The same turns and mirrors carry the whole set onto itself, and each row onto the other rows of its family. Which rows share a family with each named row? Give them in list order.
These 32 rows form 4 families of 8 rows each.
dufo: -.13, .03, .12, -.16, -.11, .16, .23, -.18, .42, .01
zap: -.13, -.11, .21, -.16, -.20, .09, .22, -.19, .33, .09
nete: .20, -.06, -.02, .14, .14, -.14, -.34, -.26, .20, -.02
rupo: .23, -.06, -.02, .14, .22, -.15, -.20, -.14, .12, -.12
Kanag: .26, -.16, -.02, .13, .19, -.14, -.27, -.20, .17, -.06
kapu: .20, -.01, -.14, .00, -.05, -.21, .21, -.31, .36, -.09
lasov: .02, -.06, .33, -.09, .13, .18, -.21, -.06, .16, .11
Semut: -.11, -.04, .23, -.03, .18, .23, -.18, -.04, .18, -.02
tagu: -.12, -.04, .22, -.01, .17, .23, -.19, -.04, .18, -.01
teb: -.06, -.08, .22, -.04, .09, .27, -.25, -.11, .13, .05
navuv: .22, -.06, -.03, .15, .21, -.15, -.20, -.15, .11, -.11
nak: -.19, .01, .17, -.17, -.25, .05, .17, -.22, .32, -.01
Tegon: .15, -.05, -.12, -.01, -.13, -.30, .18, -.28, .36, -.01
bobo: .27, -.08, -.08, .09, .11, -.14, -.31, -.14, .14, .04
zuve: .16, -.08, -.13, -.10, -.10, -.27, .06, -.36, .41, -.11
kor: .21, .00, -.13, -.01, -.06, -.22, .22, -.29, .37, -.10
dugog: -.09, -.05, .19, -.28, -.18, .10, .15, -.27, .38, -.07
Goko: .26, -.04, .08, .17, .11, -.17, -.31, -.13, .24, -.08
fige: .20, -.14, -.13, -.01, -.20, -.24, .14, -.21, .37, -.05
Vide: .23, -.09, -.09, -.09, -.08, -.27, .17, -.30, .40, -.07
zege: -.11, -.01, .28, .01, .04, .21, -.25, -.17, .13, .06
Nali: -.13, .02, .11, -.18, -.09, .17, .23, -.20, .43, .01
Ladu: -.08, -.15, .21, -.23, -.15, .12, .20, -.23, .36, .05
dit: -.16, .00, .12, -.23, -.18, .13, .18, -.21, .34, .08
dov: -.03, -.05, .29, -.01, .06, .24, -.24, -.01, .16, .01
linu: -.04, -.04, .28, -.05, .10, .18, -.21, -.08, .11, .17
befu: .20, -.17, -.17, -.07, -.16, -.21, .12, -.28, .37, -.05
loku: .14, -.03, -.08, .01, -.17, -.32, .09, -.23, .41, -.10
Gid: .32, -.07, -.01, .09, .11, -.15, -.29, -.07, .18, -.01
dosut: -.07, -.01, .19, -.26, -.17, .13, .19, -.16, .39, .01
Mebud: .25, -.11, .01, .21, .13, -.18, -.24, -.12, .17, -.04
kelo: .00, -.03, .36, -.05, .07, .22, -.23, -.12, .19, -.03

Same family as dov: Kanag, teb, Tegon, Vide, dit, dosut, Mebud
Same family as navuv: dufo, rupo, kapu, Semut, tagu, kor, Nali
Same family as zuve: nete, nak, dugog, Goko, zege, loku, kelo

The same turns and mirrors carry the whole set onto itself, and each row onto the other rows of its family. Which rows share a family with each named row? Give them in list order.
These 32 rows form 4 families of 8 rows each.
rato: .23, .02, .23, -.17, -.21, .10, .28, .38
Mit: .29, .10, -.17, -.17, -.19, .23, -.04, .10
vutu: -.15, .24, -.02, -.24, .23, .24, .10, .16
Fof: .05, .19, .11, -.25, .33, .18, .17, .36
Rol: .01, -.17, -.12, -.19, .12, .23, -.06, .04
Tuzi: -.20, .15, .01, -.21, .09, .24, .05, .03
dami: .30, .21, .02, -.18, .06, .12, .15, .54
silok: -.15, .20, .11, -.29, .19, .22, .26, .18
Goz: .19, .10, -.15, -.10, -.14, .11, .07, .55
viga: .30, .18, -.11, -.16, .06, .14, .16, .55
pekup: .09, -.09, .08, -.34, .26, .18, .32, .30
gezu: .13, -.03, -.03, -.09, -.33, .09, .15, .42
piral: .37, .15, .03, -.32, -.08, .18, .33, .34
mozim: .21, .09, -.23, -.04, -.11, .17, -.12, .31
fike: -.09, -.05, .14, -.13, -.04, .19, .00, -.02
geli: .01, -.24, .11, -.26, .03, .18, .22, .07
vom: .16, -.03, .06, -.05, -.32, .13, -.02, .17
Muzik: -.01, .14, -.07, -.14, .23, .22, -.15, .15
puzu: .04, .18, .07, -.28, .32, .19, .28, .31
vufu: .29, .02, .06, -.24, -.30, .19, .23, .11
vafil: -.05, -.01, .22, -.26, .03, .17, .35, .09
rud: .16, -.07, .01, -.06, -.34, .13, .09, .18
nelev: .18, .06, -.02, -.13, -.20, .10, .22, .56
dela: -.10, -.02, .02, -.13, -.01, .21, .02, -.08
dile: -.02, .00, .31, -.25, .07, .14, .31, .18
Lezan: -.20, .11, .13, -.25, .05, .21, .22, .06
Tela: .09, -.03, -.14, -.26, .35, .22, .04, .27
virog: .14, .03, -.15, -.05, -.26, .12, .00, .42
rodis: .24, .01, .13, -.18, -.18, .10, .36, .42
Vinar: .38, .24, -.18, -.24, .02, .22, .07, .32
Lavo: -.01, .17, -.14, -.17, .27, .24, -.05, .14
Fabu: .23, .15, -.15, -.05, -.04, .16, -.17, .34

Same family as rodis: viga, mozim, puzu, vafil, rud, dela, Lavo
Same family as geli: Mit, Rol, pekup, piral, vufu, Tela, Vinar
Same family as silok: vutu, Tuzi, Goz, gezu, nelev, Lezan, virog

The same turns and mirrors carry the whole set onto itself, and each row onto the other rows of its family. Which rows share a family with each named row? Give them in list order.
These 32 rows form 4 families of 8 rows each.
rez: .42, .21, .05, -.08, -.13, -.10, .19, -.06, -.12
tili: .09, .20, -.21, -.39, -.08, -.11, -.10, -.19, -.09
Lol: .36, .13, -.09, -.16, -.04, -.09, .25, -.01, .00
zuv: -.02, .34, -.05, .16, -.04, .05, .07, -.15, -.27
dugal: .38, .00, -.14, -.18, -.14, -.10, -.29, .01, .07
mumeg: -.07, .04, -.21, .07, -.02, .05, -.37, -.09, -.09
Todo: -.06, .19, -.15, .12, -.11, .10, -.36, -.03, .08
zut: .23, .04, .01, .31, -.17, .04, -.07, .07, .07
kufog: .40, .02, -.05, -.07, -.18, -.13, -.30, -.06, .11
sur: .36, .04, -.17, -.20, -.13, -.05, -.22, .07, .18
Genet: .21, .08, .08, .32, -.06, .10, -.04, .03, .02
tizug: .23, .08, .06, -.08, -.22, .10, -.14, -.08, -.37
zenu: .11, .21, -.15, -.34, .02, -.18, -.22, -.06, -.11
miba: .05, .32, -.19, -.30, .10, -.05, -.18, -.10, -.13
mavap: .21, .10, -.02, .30, -.17, .18, .07, -.06, .03
zikif: .32, .03, -.04, -.07, -.18, -.01, -.27, .09, .21
Rus: .29, .06, -.02, .27, -.26, .05, .03, .02, .03
vum: .40, .18, -.07, -.15, -.06, -.10, .21, -.05, -.17
Tem: .37, .24, .08, -.13, -.11, -.05, .22, -.07, .01
ser: -.05, .19, -.08, .11, -.11, .08, -.40, -.11, -.09
Fal: -.10, .13, -.23, .04, -.03, .10, -.34, -.05, .04
Gorag: .18, .28, -.23, .04, .09, .05, .09, -.15, .23
gumor: .22, .08, .07, -.07, -.34, -.05, -.09, .00, -.31
Ligof: -.10, .26, -.07, .01, .04, .12, .15, -.10, -.19
sakit: .00, .29, -.13, .03, .03, .01, .12, -.21, -.30
Fara: .14, .11, .06, -.04, -.19, .06, -.22, .02, -.38
fon: -.06, .34, -.04, .14, -.01, .10, .14, -.12, -.15
fomok: .10, .24, -.23, .02, .19, .05, -.06, -.12, .23
rep: .16, .09, .02, -.08, -.26, -.05, -.24, .07, -.33
Zagar: .18, .23, -.24, -.01, .03, -.06, .08, -.13, .29
lapi: .10, .30, -.19, -.36, .02, -.04, -.08, -.18, -.15
Sazov: .06, .20, -.19, .02, .08, -.11, .01, -.08, .30

Same family as dugal: rez, zut, Fal, Fara, fon, Zagar, lapi
Same family as zenu: Lol, mavap, zikif, ser, gumor, sakit, fomok

The same turns and mirrors carry the whole set onto itself, and each row onto the other rows of its family. Which rows share a family with each named row? Give them in list order.
These 20 rows form 4 families of 5 rows each.
J: -.08, .09, .09, .38, -.21, -.17, .08, .24, .00, -.26, -.04, -.10, .03
D: .00, .09, .23, -.03, -.24, -.21, .18, .12, -.02, -.05, -.16, -.14, .23
U: .12, .17, -.05, .11, .06, .05, -.05, -.24, .11, -.06, .25, .07, -.27
Q: -.03, .37, -.26, .14, .09, .07, .01, -.21, .06, -.27, -.11, .16, .07
Z: .17, -.07, -.08, .32, -.09, -.11, -.08, .00, .08, -.18, .12, -.02, -.25
L: .07, .24, .09, -.16, .07, .05, -.12, -.30, .04, .06, .12, -.04, .01
X: -.09, -.02, .01, -.11, -.18, -.20, .27, -.07, .13, .01, -.27, -.06, .07
R: .04, .18, -.21, -.07, .02, -.07, .17, -.28, .14, -.02, -.24, .09, .21
A: .06, .26, .02, -.19, -.06, -.05, .25, -.18, -.02, .12, -.05, .01, .25
K: .16, -.14, .04, .15, -.16, -.20, -.17, .08, -.03, -.15, -.09, -.20, .02
C: -.12, .06, -.12, .31, -.02, .03, .07, -.12, -.04, -.13, .37, .19, -.08
F: .05, -.12, .22, .09, -.18, -.24, .02, .10, -.02, -.14, -.02, .02, .33
B: -.05, .26, -.21, .47, -.04, .01, .09, .00, .01, -.22, .15, .07, -.07
P: .08, .10, .14, -.21, -.07, -.08, .04, -.12, -.12, -.03, .06, .12, .38
V: -.08, -.14, .06, .42, -.15, -.18, .04, .10, .03, -.20, .17, .06, .04
E: -.20, .30, -.07, .23, -.07, .03, .01, .05, .01, -.40, -.06, .05, -.16
T: -.24, .06, .09, .08, -.24, -.13, .17, .13, .05, -.23, -.16, -.08, -.16
H: .10, .04, .15, -.14, -.05, -.10, -.20, -.10, -.05, .00, -.08, -.22, .19
S: .04, .35, -.25, .11, .06, .08, .19, -.27, .01, .00, .14, .15, .07
G: -.03, .21, -.07, -.07, .02, .10, .07, -.25, -.14, -.03, .29, .22, .12

Same family as L: U, Z, K, H
Same family as P: C, F, V, G
Same family as D: J, A, B, S

The same turns and mirrors carry the whole set onto itself, and each row onto the other rows of its family. Which rows share a family with each named row? Give them in list order.
These 15 rows form 5 families of 3 rows each.
lasu: .10, -.09, -.06, -.04, -.01, .05, -.40, -.05, .10, .08, -.04, -.16, .14
ris: -.11, .01, .22, -.06, -.18, -.21, .11, .31, .13, .13, -.15, .01, .03
dodub: .25, -.01, .09, .02, -.08, -.02, -.19, -.25, -.06, -.01, -.05, -.05, .29
duri: -.06, .06, .22, .12, -.23, -.06, -.10, .16, .03, .31, -.08, .04, .01
Lim: .21, .07, -.36, -.20, -.15, .00, .10, .10, -.11, -.19, -.25, .25, .03
seri: .19, .04, .00, -.17, .15, -.01, -.08, -.29, .04, .06, .02, .16, .28
rutom: .04, -.08, .24, .03, -.10, -.06, .01, .33, .12, .10, -.03, .06, -.17
Pom: -.16, -.02, -.12, .02, -.15, -.23, -.06, .34, .15, .04, -.28, .16, .15
lir: .35, -.07, .10, -.17, .02, .06, -.18, .06, -.10, .01, .04, -.03, .35
dal: .02, .13, -.29, -.21, -.05, .15, .25, -.05, -.04, -.09, -.13, .17, -.10
Pege: .29, -.03, .16, -.17, -.08, -.09, -.16, -.14, -.01, -.12, .12, .14, .26
vimi: .03, .10, .04, -.02, -.08, -.12, -.11, .44, .04, .08, -.15, -.07, -.12
Sira: -.07, -.06, -.31, -.24, -.21, -.16, .24, -.01, -.05, .02, -.18, .12, -.10
togu: .06, -.01, -.30, -.07, -.11, -.07, .16, -.01, -.17, -.22, -.07, .21, -.15
mami: -.04, -.02, -.32, -.32, -.12, .25, .06, .07, -.03, -.04, -.01, .20, .22

Same family as dodub: ris, dal
Same family as Lim: lir, vimi
Same family as seri: duri, Sira

